One turning vector, and how many steps it has turned
The counts run from 0 to 801.
[-35  -3  -3  15  -1 -15  21 -10 -12 -15   7   6  -5   0   8   2  16  24
  20   6   0  -2  28   2  15 -17  12 -12 -10  12  -2 -10 -31   4  -7  -9
  10  18 -17  13   0  12  -2  39  12  12  10  25 -16  16  -8  12 -26   3
   6 -11   8  -1  -8  23 -22 -20 -12 -23  13  -9 -22   9  -8   6 -14  28
 -33  -1 -29  16  26   3 -21  -3]
290
[-14  12   7  20  15  -7   2   3 -10 -21   3  13 -11 -20   3  18  28  15
  12  26 -25   3  21   9   6 -14   2 -20   2  -1   0  -8 -17  -7   8 -21
  23  41 -22   8   7  11  -7  40   8   4   1  21 -26  26  -7  -6 -21  15
  -2 -14  -2  -9  -1   8  -9  -4 -11 -12   8 -13 -17  10  -5  24 -15  23
 -19   2 -15  35   9  15 -19   1]
379
[-53   8 -11  25  -7  -8  19 -16 -16 -17   6   6 -19   6  22  -4   5  27
  19  -2  -4  -6  21  14  19  -9  26  -4   1  -8   3 -11 -28   0  -2 -19
   8   6 -20  17  -2   4 -11  35  13   0   3  28  -6  -4 -20  14 -34   3
  14   0  -7   7   0  18 -12 -16   1 -18  11 -23 -18   0   3  -5  -1  25
 -27  -2 -22  16  23   4 -15 -19]
419
[-27  -8  -6  11   7  -6   6   5 -12 -17   2  17 -16  -5   7   4  35  23
  17  17 -19   8  33   2   2 -13  11 -19  -2  20   7  -2 -24   1   1  -7
  15  23 -30  20  -2   9  -6  35  20  16  -4  28  -3  13  11  11 -22  15
  -7   2   7   3  -3   3  -8 -11  -1 -17  11 -14 -14  16   3 -14 -19  17
 -25  -4 -32  23  23   1 -28  -8]
88
[ -4  30  -4  18  17   0  13  12   6  -7  -7  18 -28  -6 -12  -4   7   7
   5   8 -12   1  15   8   6  -4  18  -6   5  10  15 -25 -21   1   6 -17
  -4  19  -4  11   8   5 -16  43  -8  22   9  15  13  20 -18   3 -23  -3
  18 -14  -6  14  10   9 -26 -11  18  18  18 -42 -11  19 -20  18  -1   2
 -31   6 -23  23  26  -2  -7  -7]
644
[-17  33 -11  21  13  13  -7   6   4  -5   3  16 -15 -11   2  14  -6   8
   7  16 -20  -7   8   3   3  -8  17 -14 -13 -17  -1 -11 -17  -4   5 -27
   1  34 -29   0  13  -9 -24  36   9   6   0  25 -15  10 -16   4 -42   7
  11  -7  -4  -4   2   2  -7 -19 -12  -6  17 -21 -10   7   8   7  -4   7
 -41  13 -26  41  14  14  -9  -6]
232
[ -8   8   8  14  -6 -15  30   1  -6 -25   8  -1  -6   0   6  -7  36  24
   4  -5  -6  -6  31   8  26  -1  22   4  15   1   8 -12 -25  14 -12 -12
 -15  12 -28  21  -9   9 -17  38  -7  12   2  22  20  -6  -4  11 -22  -1
  -2  -9  -1  14  11  16 -29 -21  -3  -6  15 -29 -16  16 -22   1 -16   7
 -26   3 -33  17  14   5 -16   1]
400
[-38  31 -17   8  23  15  -4  -1 -22  -9  -1  22 -15   7   5  -2   5   9
   9  20 -23   6   9   5  14 -16   8   0  -4   6   0  -8 -16  -1  -9  -2
  12  21 -15   1  -1   3 -17  52  -3  19   2   4   3   7 -22  -2 -22   9
   1  -6   2  21   3   0   7  -6  10 -13  24 -29 -12  15   2  -1 -14  18
 -30  -3 -16  36  12  -9 -28 -12]
734
[-15  40  -6   4  12  -9   1  -1  -9 -17  -4  24 -18  -7   6  11  29  13
  13  17 -20   2  23  12   7  -7  16   0  13  -3  -4   1 -32   5  -5  -7
   3  32 -36  16  -6  11  -7  32   0  26  -9  10  16   3  -7  -8 -15   5
  -8  -7 -15  27  12  -4 -11  -2   9 -14  18 -39 -14  11  -8  12 -12  13
 -25   1 -10  30  10  10 -21 -18]
157
[-21  14  -1  12   6   4  -8  13   4  -7   8   9 -10  -7  16 -12  20  11
   2   8 -30   1  22  -8  19  -4  46  14  11  -4  15  -8 -19  -3 -13 -10
 -10  15  -8  23   0   2 -11  40   7  -4   3  13   5  -4  -2  23 -38   8
   9  11   8  12  20  -2 -19   4   3   2  24 -35 -15  14 -13   6   6   1
 -32   4 -29  15  13  -3 -18  -2]
425
[-48  17 -29  16   7  -9  14   1 -12 -13  14   9  -6  -2  18   5   1  13
  18  21 -15  17  31   1   8 -13  21 -14   4   7   1   5 -26  -5 -14  -4
   8  27  -6   9   1  16   8  43  12   4   9  12 -13  11  -9  11 -27  -2
   6 -13  -6   2   1   6 -16 -10   7 -24  14 -15 -13  -3 -21   7  -7  34
 -26  -6 -22  11  18   4  -9  -8]
63
[ -4  17  -5  11  14   7  14  24 -23 -10   6   2 -18 -13   2  -2   6   5
  15  28 -26  -1   5  18  13 -13  13 -19 -12  17  -1 -14  -4   8  -2 -13
   1  29 -38  -2  -3  10  -4  46  -6  17  -8  25  16  38  -4  -1 -17   9
  -5  -2  15  15   4  10  -8  -5  -9  -2  13 -26 -20  13  -7  -7  -9  16
 -38  -6 -10  17  16   9 -22   1]
575
[-13  25 -14  14   1   5  11  24 -12 -17  15   7  -8  -5  16   2  13   8
  20  17 -24   2  15   4  13  -8  28  -7   2   7  -8   1 -20   2 -14 -12
 -11  29 -46   0  -5   1  -4  32   2  10  -9  29  17  12   4  11 -21   8
  -4   2   2  21  10   4   5  -1 -12  -8  14 -24 -12   9  -5 -25   2   3
 -44  -5 -24  15  18  18 -27   0]
316
[-22  30 -23  26  13   2  -6  17  -2  -6   8  22 -27 -16  -9   9  -1   5
   3  12 -19   2   1  11   7 -12  17 -17  -2 -13  12  -5 -26 -17   7 -15
  -3  24 -16   8  18  -1 -18  39  -3   6  -4  21 -22  21 -13   4 -38   1
  20  -5  -8  -4  15   3 -11 -18   3   1  12 -37 -11  -3 -10   7   2   8
 -34  13  -9  23  26   5 -15  -3]
54
[-11  31  -7  13  25   5  -7  12 -26  -1   1  33 -29   0  -1   2  21  -4
   7  16 -15   0  13  -8  11 -14   8  -3   5  10  -3 -13 -20 -13   1 -12
   6  38 -23  13   5   7 -14  47  -8  17  -4  21  -6   6  -4   7 -20  10
   2  -8   0  24   7 -12   1   5   6   2  15 -28  -8  18  -6   6   1  -8
 -28   4 -14  30  22  -6 -31  -7]
458
[-15  14  14  10   1 -10   9   6   9 -23  12  -9   6  -6  20  -4  10  16
   3   3  -8   2  37   0  23  -6  36  12  14  -6  -2  -5 -23   9 -29  -5
 -11  23 -13  17  -8   6  -2  36   1   7  11  14   2   0 -10  10 -44   5
  -3 -11   2  14   9   1 -28 -12   0 -17  20 -19 -18  11 -22  17  -2  14
 -28  -1 -29  23  10   8 -20   1]
222
[-12  -7   8  15   2  -5   8  25  -5 -21  21  16  -6  -1   4  -3  39  14
  15  15 -23   6  36  -7  18  -9  26   0   6  21   6  -9 -15   1  -7 -10
   3  26 -21  12   1  10  -1  38  -1   8   5  23  -5   8  13  12 -23  17
 -12   2   5   8  13   4  -2  -4  -5  -8  13 -17 -12  19 -15  -5  -9   7
 -27  -7 -35  22  21   5 -30  17]
8
[-23  18 -11  29   8 -12  21   3  -5 -27   8  15 -17 -12 -11  13  11  13
  11  15 -12   0  30   5   6  -7   8 -33   8  -2   3 -13 -19  -6   0 -14
  12  27 -12  15  14  11  -2  39  -3   8  16  21 -18  19 -21  -6 -30   6
   9 -25 -19  -3   0   7 -20 -17   4  -9   8 -21 -10   2 -28  21 -11  27
 -22  -2 -16  25  11  11   1   1]
79
[-24  15 -22  12  15   8   1  20 -25   1  16  27 -17   0  -2  -6  12   7
  14  23 -16  12  10   2   9 -19   8 -14  -8  27   3  -1 -17 -15   4  -4
   6  26 -10   1   4   0 -11  46   0  21  -8  20  -7  23   3  14 -24   7
  10  -1   3  10   8  16   2  -6   0  -8  13 -21  -6  13  -8 -11 -12   8
 -37  -2 -14  19  32  -8 -32   3]
746
[  5  26  11  20  11   5   3  24   5  -7   4  18 -19 -16  -6   4  14   4
   0   8 -15  -6   6   2  19  -2  27   9  -2  -9   8 -14 -19   3  -4 -30
  -5  32 -24  10   5  -8 -24  40  -8   8   3  24  -5  10 -15   9 -44   9
   5  -8  -2   3  17   4 -16 -12  -2   5  20 -27  -5  15  -3  20   1 -13
 -36  11 -31  30  21   8 -15  -2]
312
[-23  34   3  31  18   0  17  -2 -14 -10   7   7 -18 -12   9   0 -13   5
  19  16 -11  -5   1  10  10 -14  11 -12   0  -4  -9 -10 -11  -1   2 -29
  10  32 -31   5   2  11  -9  44   0   9  10  28 -15  18 -15   5 -28  -3
  12 -24   0   6  -2  10  -1  -7 -12 -15   7 -16 -12   7   0  15   7  19
 -39  -2 -19  19   7  28 -16  -2]
305
[ -8  15 -15  15  11 -12  -4  24  16 -27  13  12  -8 -23  -3  17  14  13
   6  18 -32   8  29   5  -1  -4  15 -15   2  -6   9   6 -30  -7   1  -8
 -11  21 -24  15  12   7  -8  21   6  11  -7  19  -6  19  -4   0 -32   2
   5   2  -9  -7  16  -5 -27 -13   0   5  22 -27  -9  -2 -32   9 -10  16
 -27   6 -21  20  26   2  -7   4]
153
[-34  14 -20   6  14  -1  -8  -1 -17 -20   1  20 -16 -14  19   8  22  17
  13  29 -27  13  16  15   0 -11  15 -17  -2   0  -1  -3 -30  -3  -1   1
  10  25 -30  11   4  14  -5  34  19  10 -15  19  -3  14   0   0 -19  17
  -4   6   1  11   6  -1  -3   1   1 -11   9 -22 -20   3   0  -7 -16  30
 -25  -1 -10  23  18   3 -24 -15]
347
[-34   2 -10  16   0   8  13   2 -15 -12  17  -2  -2  11  16  -2  -8  19
  24  15 -12  -5  16   5  24 -16  27  -8  -4  16 -10 -12 -16   2 -20 -11
   0  19 -29 -11   0   1  -7  33  -8  14  11  25   0  24  -7   8 -30  13
   2  -8  13  17  -4  19   8  -7 -13 -22   7 -20 -23  17  -4 -20 -10  26
 -38  -7 -26  23  15  14 -13  13]
592
[-34  24 -18   0  -1  -6   4 -12  -4 -13   4  15  -3   7  23  -4  17  25
  14  10  -9   9  23  12  11 -11  29   5   2  11  -4  -5 -31   8 -19   3
  -1  14 -14   9  -7   2  -6  34   8  28  -6   7  21   3  -7   3 -24   2
   1  -2  -5  18   5  10 -11 -10   2 -20  18 -35 -21   9  -7   1 -28  23
 -33  -2 -21  22  17   1 -14  -9]
432
[-23  23   1  19  12   2  18   9 -37   2  12  24 -25   2   2 -14  17   4
  13   7  -3   1  14  -3  19 -12  14   2   9  21  -2  -6 -17 -14   0 -10
   7  23  -9  14   9  14  -9  56 -16  11   8  19 -10  11  -9  18 -27  -6
  11 -19   1  24   7  17   2  -3   3 -12  10 -21  -9  11  -4  12   2  -1
 -27  -9 -23  14  21  -1 -32   5]
758
[ -7  17  -1  29   5 -14  26   3 -21 -25  11  15 -27 -19  -2   0  32   8
  11  26 -18  11  17  24   7  -4   2 -17   6  12   2  -3 -17 -10   7 -15
  17  29 -22  12  -3  14   7  36 -11  17  -2  18   6  31  -1   0 -16   0
   0 -13 -10   2   4  19 -12  -7  -2  -3   1 -27 -15   1 -12  15 -14  21
 -24  -4 -11  11  23  21 -13   0]
96
[-13   2   6  20  14   4   2  21 -16 -10  12  13 -14  -7  10  -5  20   9
   7  10 -15  -6  21 -12  30  -8  25   3   6  11   9  -6 -17  -8  -2 -19
  -7  27 -12  21  11   6 -17  45   1  -4  10  27 -21  -3  -3  20 -39   8
   5  -3  16  14  13   0 -16  -1  -7  -9  17 -18 -11  16 -12   8  13 -10
 -24  -2 -27  14  20  -9 -36   4]
296
[ -6  22  -3  20   9  -2  19   5  -8 -17  19  21  -5  -9   0  -3  13  12
   7  21 -12  -3   4  15  15 -10   2 -17  -2  12  -6  -3 -28   1   4 -20
  -2  16 -25  -3   0   1 -13  38 -19  24   2   2   6  31  -7  -1 -22  -6
   4 -23 -16   5   4  20  -6 -20 -10 -16  11 -33  -8  11  -8  16 -27  22
 -38  11  -9  16  20  16 -18  11]
674
[-25   3   4  25   9   6  13   6  -7 -14  24   5  -6  -6   0  -2   5   8
   7  12 -20 -12  25 -14  21 -15  16  -6   1  -6   3  -2  -5  -1  -4 -27
   5  19 -11  13  -2   1 -23  45  13  -8  15  17 -19  -5 -12  15 -41  11
   7  -9   7  -2   6   5 -14 -18 -16 -16  13 -10  -9  19  -4   6  10  12
 -30   2 -37  26  14  -6 -23  10]
394
[ -4  13  -5  18  14 -14  14  19  -7 -23   1  13 -20 -22  -8  18  26   8
   6  21 -33  -5  31  12   8 -13   5 -30   6  -2  11 -17 -21  -3   8 -12
   3  27 -36  14   1  20  -7  41   0  12  -6  23   7  24  -6  -5 -14   7
  -2  -4  -3   7   5  -2 -28 -13   2  12   6 -29 -18   7 -21   7  -3  13
 -24   5  -8  15  15  -2 -18  -5]
558
[-28  21  -8  18   6   9   8   7  -5 -11  23   2 -15   5  26 -23   0  17
  24  11 -19   9  18  11   7 -11  40   4  -1  17   1 -16 -12   2  -8 -18
  -1  22  -9  -4   1   4   3  38   4   7  11  18  13  11   6  22 -30   1
   2  -4   6  15   7  19  -7   8  -8 -12  18 -25 -10  14  -6 -12   3  20
 -41 -13 -26  17  14  29 -14  10]
33
[ -9  36   8  15   5 -11   4  -1   5 -30   0  14 -15 -12   6  10  23  12
   2   7 -17   3  27  15   3   1  24   4  22 -16  -4 -11 -28   1  -6 -13
   0  27 -26  16  -2   4  -3  27  -7   9  -3   8   5   2 -13  -8 -25   9
  -8 -10 -16  16  16  -4 -16  -1  -1  -4  13 -41 -14   7 -17  21  -4   9
 -21   9 -12  33   3  26  -6  -2]
238
[-18  14   0   9  12   0  11   7 -25  -2 -10  17 -28   5   8 -12  25  18
   7   8  -3   1  12   3  18 -14  23   8   8  27   2 -22 -24  -3  -8  -9
  10  18 -19   9  -2  13  -5  45 -10  30   0  26   8  12  -7  11 -19   4
   2  -9  11  33   1  15  -8   6   9   1  16 -30 -15  21 -11   6 -10   1
 -29  -6 -19  20  26  -3 -28  -6]
660
[ -8  15 -15  11   8  -9  -6  16  22  -8  -8   5 -12 -12  -2  15  -2  16
  14  13 -13   3  32   9  -3  -5  22 -25  -7   0  12 -11 -29   0   7 -13
  -7  29 -20   9   9   0  -4  27  19  25   0  32  -6  17  -6   0 -31   1
  10  -5   4   1  -2   3 -33  -7   0   4  18 -22 -11   7 -16   8  -5  11
 -37   1 -22  14  29  18  -9  -8]
534
[ -7  12  -2  17  -3  -8  19  12 -15 -13  12   3 -16 -10  14 -14  27  14
  15  12 -13  13   8  19  14  -9  25   2  -2  23   7  -6 -21  10 -10  -8
  -3  17 -29   5  -7   8   4  31  -7  20  -8  20  22  31   9  18 -25  -2
   1  -2  13  13  13  24 -14  -9  -2  -8  12 -27 -17   3  -6  -6  -6  15
 -39 -13 -27   6  26  14 -22   1]
113
[-16  13   2  23  18   9   3  11 -11 -11  10  16 -17 -20 -13   4  16   6
   3  27 -22   0   8   1  11 -14   2 -18  -7  -1   8 -13 -13 -15   1 -18
  21  24  -4   8  14   4 -17  46  -6   4  11  16 -33  25 -15   1 -32  20
   5 -12   0 -11   4   9 -10 -13  -6  -1  10 -20 -13  12  -7  27 -12  18
 -28   8 -12  32  14  -3 -19  11]
281
